Turns, then the turns between two rows, first turn first; the first pair answered:
pov:
[  4  28 -11  27  -4  -8 -10 -22 -11  -5  -2   0  13  -2 -21  -7  -4   4
  -8 -26  -3 -18 -15   0   5   5 -25   2 -24  -7]  ->  [  2  29 -11  26  -6  -7 -10 -21 -11  -7  -5  -1  15  -5 -22  -6  -6   7
  -9 -28  -5 -19 -16  -1   2   7 -25   1 -22  -5]
[  9   0   2  12   0  -4  -4  -2   3  16  16  -3 -18   8 -20   2   9  -7
  11   3  16   3   6  14   7 -11  -9   0 -20  -3]  ->  [  0   2   1   6   1 -12  -7 -10  -2   7  27  -8 -10   5 -17   8   6   2
   0   6  10 -12   7  22   8  -7  -8   8 -15   2]
[-19   0 -17 -13  -9 -15 -11  -3  -1  -7  14  -8   4  -3   3  16  -4  12
 -22  -2   4  -5   1  23   1  -8  13  12 -13  -8]  ->  [-19   4 -16 -13 -17  -8  -7   7  -2 -11  -1  -4  10 -14   4  17  -9  18
 -25  -6  -1   1  -4  14  -5  -4  17   7  -6  -4]
fafu:
[ -7  -4   2   0  12 -13 -10 -26  -4   9  26 -10  -6  18  -8   5   6  -2
  -2   7   4 -17   6  19  13  -6 -13  21 -14  -3]  ->  [-10   3   8   8  10   2 -19 -25   4  12   8 -17  -9  34  -8   5   0 -10
   2 -11   8 -11 -12  -2   0   2 -24   5 -10  -4]
[ -8   3  16  -1 -12   9  -1 -11   1 -14 -17   0  -7  14   3   5  10  -4
  -3  -2   2  -1 -32 -24  -5  13  -4  -7   8  -3]  ->  [  0   2   9   0 -18  10  15   3   1 -12 -27   9  -7  -8  -4   5   6   6
  -7   1   1  16 -24 -22  -1  11   3  -4   5  -2]
[  0 -10   1  -8  -2   8  17  -9   8 -16   2   8  -1  14  -4   4  -4  -4
  16 -14  12  13 -33 -26   0 -13   7   9  -2 -20]  ->  [  6 -12  -4  -9  -5   6  26  -2   7 -16  -1  14   0   1  -9   2  -5   1
  13 -10  11  20 -26 -22   4 -17  10  13  -4 -20]
[  0   8 -11  10  12   8   1  32   8  22   3   0  14 -18   0   0  -4   0
  -4   5  -1  -6  -4  -2   8  21   1  13  -9   8]  ->  [  0   6 -11   6  15   2  -2  26   5  20  12   0  15 -16   2   1  -2   1
  -4   9   0 -14  -1   6  10  20   3  17 -10   7]
zup:
[ -2  -4  12  22  12   6 -16   6   8  17 -13 -13  -6   4  -8 -12  -6 -15
   0  13  -4 -26   4   7  -5   8 -14 -19  -8   6]  ->  [-10   3  14  17   7   7 -15   6   3   3 -19 -16   1   1   2  -6 -10 -10
  -6   7  -9 -31  -7   0 -13  13  -7 -21   4   9]
[ 23 -18  -4 -13 -16  -2  11  -2  -2   6   5   9   9 -10   4 -37  13   0
  20  11  13  10  28  21  -6 -26   6   7   5 -20]  ->  [  3  -3  -8 -13 -24   2  12   0  -1  -9   2  -1  26 -32  -1 -24  -8  25
 -12   6   0  -2  24  25 -15  -5   4  18  21  -2]
[  0  -1 -13 -14  11   1  11  -5  -2 -17   1   2  14 -18 -34   3   1  19
  14   1  18   2   9  10  19  -6 -11  -6 -11 -14]  ->  [ -7   4  -8 -22   6   0  10  -6  -9 -32  -6   1  21 -17 -21   9   0  21
  14  -5  13  -3  -4  -1  10  -4  -2 -12   1 -16]
[  6  -5   8   8   2   9 -24 -18  12   4   3  -6  -2  25   7  -8  12 -18
  18  -3  -2 -13   5  -2  -6  10  -3  -8  -1   4]  ->  [ -2   0   2  14   1  10 -21 -15  17   7   8 -11   3   9  -7  -6   1  -3
  -4  -1  -7 -18  14  10  -5  21 -11   5  -1  17]
fepek:
[ 15 -14  -7  -4   0 -16  -2   2   3   6  16   7   2   4  -3  -5  10  -2
  11  15   0 -10  15  11  10 -10  14  13  -8  -8]  ->  [  6  -9  -6 -10  -1 -23  -3  -9  -3  -7  16   2   0  12   7   7  11  -3
   8   6   5 -13   0   6   8 -12  16  11  -7 -12]
[-15  -1   8 -24  -2   7   1  -5  -1  -5  -3   2  18   2   4  -1   6  -6
  16   0  -6  -7  -7 -10 -16  -1   1 -18  15  13]  ->  [-21   3   6 -20  -3   9   0  -7   1  -5  -3  -3  18   1   0   4   0  -1
   7  -5  -6  -8 -10  -9 -17   5  -6 -16  16  17]
[ -4   5   0  21  -7   4  21  15   8   6 -17   4 -10 -15 -11   7  -9   2
 -14 -12  17  11   3 -28 -19   1  -3   3   3  -3]  ->  [  6  -3   0  20  -5   6  23  21   8  12 -16  10  -9 -17 -10  -1  -3  -2
  -4  -3  15  14  11 -26 -16  -4   2   2   3  -6]
[ 10  -7  -5 -19  -5 -24  24  -8 -19 -19   0  17 -11  -9  18   8   9   6
   3   9  13  16   8   6  18 -26  27   4 -13 -12]  ->  [ -6   5  -6 -15  -8 -27  20 -20 -18 -27  -2   4 -12  -6  16  24  -3  14
 -16  -8  17  11  -8   3  13 -18  17   8 -12  -6]
Lof:
[ 10  -5   1  -8  -6 -12   3  -3  -3   1  -7  16  -7  13  12  -1  -1 -17
  13  -4  18  -4 -12  -7  15 -29  15  -5   2  -6]  ->  [  8   4  -7   5 -11  -3   9   6   7   9 -21  13 -12   1  -6   5 -15  -6
  -3 -15  22  10 -14 -12  13 -22   0  -3  -1   3]
[ 15  -7   3  16  16  20 -16  10  17  25   2  -9 -19  -1 -23  -8  -4 -20
   2   3  20   6   6  -9  11   8 -23 -20  -2   0]  ->  [ 17 -17   8   3  23  10 -23   2   6  19  17  -6 -15  10  -7 -14  10 -29
  18  15  15  -9   9  -4  13   1 -10 -20   2  -8]
[-17   0   0  14  -3  13   3   6  12   7 -11 -17   6 -25 -16   4 -20  20
 -21  -8  -8 -12   4  15   1  20 -16  12   3  19]  ->  [-12 -16   8  -3   8   1  -8  -2   1   3  17 -12  14 -11   4  -8   0   7
   2  15 -18 -38  18  27   4  11   0  14   9  11]
Pairs:
Between the rows of a pair lie two turns.
[-19  12 -24 -14  -7 -27  17 -22 -24 -12   4  11  21   1   6   9   6  -5
  13   2  12   2 -10   4   2 -10  22  13   4 -21]  ->  [-16  20 -33   9 -12  -9  25  -2  -4   9 -14   9  18 -21 -25   7 -13   8
  -7  -5  13  22   1   4   2   4   0  16  -2  -6]  Lof then fepek
[ -7  -3   2  -7   6  -3  -5  -2  -2  -5  11  -5  12  -4   5  -2   0   2
  -4   8  -4 -22   7  12  -1   9   4   7  11   3]  ->  [ -4   3   3 -10  -1  -2   3  -6  -5 -13  -9  -3  -1   3  13   8   0  -4
   3 -11  10   0 -17  -9  -4  -1   7  -7   7  -8]  zup then Lof
[-11   0 -10 -13 -11  -1  -3  -2   6  -1 -25  -6  -5   9   1   2  -3  -1
   2 -14   7  -1  -7  -7   1  -8 -14   2  22  16]  ->  [  1  -7 -13 -13 -12  -3   5   3   5   5 -26   3 -11   5  -2  -3   3  -5
  11  -8  10  11   2  -5   7 -17  -9   2  14  11]  fafu then zup
[ -4   9 -13  -8   5 -15   0  -7  -8 -11   7  -5   5   0   0  18   0   2
   0  -9  -2  19 -10 -17  -9 -12   7   1  10   2]  ->  [  4   5 -12  -3   8 -10  -2  -5  -4  -1   6  -2  -2   7  -4  10   5  -8
  11  -9   3  26  -7 -21  -7 -16   1  -5   3  -2]  fepek then zup
[  2  -9   1  -5  -5   1  -5  -3  -3   1   2 -13  -7  10   3   2   4  -1
   6   0   4  -2  -7  -7  -5  -7  -3   0  -1  -3]  ->  [  3  -6  -2   2  -8   6  -2   3   3   8  -4 -13  -8   4  -6   1  -1   3
   0  -2   5   3  -3  -5  -5  -3 -11   1  -2   2]  Lof then fepek
[-18  -6   6  -2   6  -6  -6 -34  -9  -2  25 -28 -17  23   1  16   4  -8
  -8 -14  16  -8 -13  -5   5 -11  -9  -4 -14  -5]  ->  [-25   2   1   4   1   1  -1 -28  -4  -2  16 -33 -12   6 -10  22 -10   5
 -27 -20  13  -4 -14  -4   2   1 -16   1  -9   4]  Lof then pov
[ -6 -13  12 -12  12  -3  -1  -1  -9 -10  14  -1  15  -2   2   6   1  12
 -12   4 -16 -20   4  11   7  -7  -1   7  -2   4]  ->  [-11  -3   9  -7   6   2   4  -2  -7 -13   3  -6  13  -7  -5  15  -9  19
 -24  -9 -12 -12  -6   4   3  -2  -7   5  -2   8]  Lof then fepek
[-16  22 -10  31   3  11 -12  -5  25  11 -11 -24  -8  -9 -30  19 -17  15
 -37 -23  11   5 -14  -3 -10  21 -36   3   1  17]  ->  [ -9  15   6   8  -7  23 -10  21   7 -14 -38  -5  17 -18   8   4  -6   8
  -6 -14 -13   5 -27 -33 -31  23   6 -23  40  10]  fepek then zup
[  4   4  17 -14  12 -12   5 -11  -9 -17   0   6   7   6  15  11   3 -11
   7  -5   7   9 -15  -4   6 -13  11   5  -8  -5]  ->  [  6   1  10  -7  16 -15   6 -13  -4  -4  12   4   2   1  -1   9   1  -7
  -1   2   9   8   1  14  17 -13   0  17 -21  -1]  zup then Lof
[ 11   6   1  -1  -1  19   1 -11  -1   6 -15  10  -6  25  16   3   4 -25
  43   6  11 -27  -7  -6 -22   0   1 -34   3 -17]  ->  [ 11  12  -8  22  -3  36   5   2  18  28 -24   6  -8   6 -16   0 -13 -15
  21   3  10 -16   6  -1 -22  15 -22 -27  -4  -2]  Lof then Lof
[ -1   6  -9 -21   7 -13 -22 -13 -11  -4  15  -1   9  17   6  -9   5 -11
  -3   8  -8 -22  13  14   9   5  -5   2  -4  18]  ->  [ -8  25 -14 -12  -8  -5  -9  -9  -6  -9 -15  -5  -3   7  -5   9 -13   1
 -22 -21   5   5 -10  -6   4   7 -16  -4  -8  21]  Lof then Lof
[-10   3   5   4  -8  16  -8   1   2   2   0 -14  -3 -12  -2   3  16   5
  -4 -12  -1   2 -30  -4 -31  -2 -32 -13  -4  10]  ->  [  2  -9   1   3  -3  15  -3  14   2  13  13  -3   5 -28 -10 -12  21   8
   0  14 -14  -3   1  17 -22  -2 -25   0  -5  14]  fafu then Lof
